In the rows, zero is written as 128.
The rows below come in pairs that one turn or mirror swaps. Which row does each named row swap with?
The rows were stretched afterwards, more along some directions than others.
Z_39: [109 110 149 149 120 166 146 150 103 136 126 116 114 126 126 156]
Z_764: [153 103  97 116 113 157 134 107 150 128 132  85 140 129 132 137]
Z_361: [130 113  96 113 103 163 120 148 108 159 144 108 123 124 127 138]
Z_354: [110 140 136 160  71 113 132 106 115  81  97 117 129 120 123 152]
Z_728: [ 79 145 117 187  92 139 148 122 130 158 149 146  85 130 187 130]
Z_41: [138 142 149 145  98 103 125 120  91 127 111 102 121 144 136 118]
Z_834: [134 108 117 137 106 154 143  85 157 126 133  90 148 130 148 145]
Z_769: [122 112 127 136  91 155 119 152  98  96 147 153 117 112 153 150]
Z_632: [113 116 134 144  93 149 124 157  98  98 151 152 117 112 151 148]
Z_366: [108 127 109 148 108 127 121 131  88 152  90 132 136 126 165 144]
Z_35: [114 119 123  93  88 124 166 135 100 138 109 104 121 122 129 114]
Z_635: [126 131 124 106  89 102 156 124  97 126 100 106 120 127 137 116]
Z_71: [ 97 152 134 193  93 115 175  91 126 124 125 128  92 127 178 122]
Z_631: [131 120 109 133 110 126 173 124 151 155 124 120 128  96 153 106]
Z_387: [133 108 121 138 109 145 141  91 165 106 121  98 163 126 139 148]
Z_278: [144 140 149 138  98 105 128 119  91 123 112  98 121 141 126 120]
Z_240: [ 97 136 135 151  78 165 141 123  88 141 108 108 115 145 198 119]
Z_848: [ 94 136 134 145  75 152 135 129  80 146 111 120 121 147 197 124]
Z_885: [136 136 138 147  99 108 114 115 106 121 103 109 118 137 128 139]
Z_299: [107 112 142 161 111 161 141 157 110 117 122 122 112 116 117 159]
Z_508: [ 88 123 110 154 100 159 124 145 137 146 151 151 103 139 178 140]
Z_551: [ 86 124 151 160 125 157 145 135  99 164 117 106 102 136 140 155]
Z_541: [110 136 150 168 100 110 181  81 133 115 118 116 120 128 158 132]
Z_476: [129 123 124 100  87 114 165 130  99 131  98 109 122 121 140 108]
Z_505: [104 142 132 155  84 143 125 138  75 136 107 110 124 143 190 132]
Z_390: [129 134 127 109  90  97 150 127  95 127  96 102 124 117 134 123]
Z_917: [136 121 103 113 117 128 143 140 145 135 148 139 124 104 153 109]
Z_636: [115 124 127 138  89 144 117 151  93 100 152 153 114 110 159 141]
Z_590: [140 103 110 131 107 147 143  86 160 119 121  98 149 127 140 152]
Z_491: [124 120 125 119  96 141 116 149 101 107 158 154 118 112 153 132]
Z_998: [103 110 141 148 125 164 147 156 107 132 125 118  98 122 124 157]
Z_981: [105 148 147 177  95 106 175  90 121 108 122 121 102 126 166 124]
Z_817: [131 130 138 149  97 141 133 149  96  88 108 111 160 119 139 131]
Z_454: [112 138 127 152 124 140 151  95 132 159 104  92 110 148 157 130]
Z_579: [122 121 117 146 120 129 126 141  92 155  96 117 152 127 155 136]
Z_292: [109 125 107 146 108 123 120 139  87 153  88 136 134 120 165 138]
Z_565: [112 136 144 172  96 110 173  85 136 102 118 123 119 120 162 132]
Z_415: [102 142 136 150  78 145 128 134  69 143 107 115 123 140 195 124]

Z_636 is swapped with Z_981
Z_39 is swapped with Z_590
Z_551 is swapped with Z_764

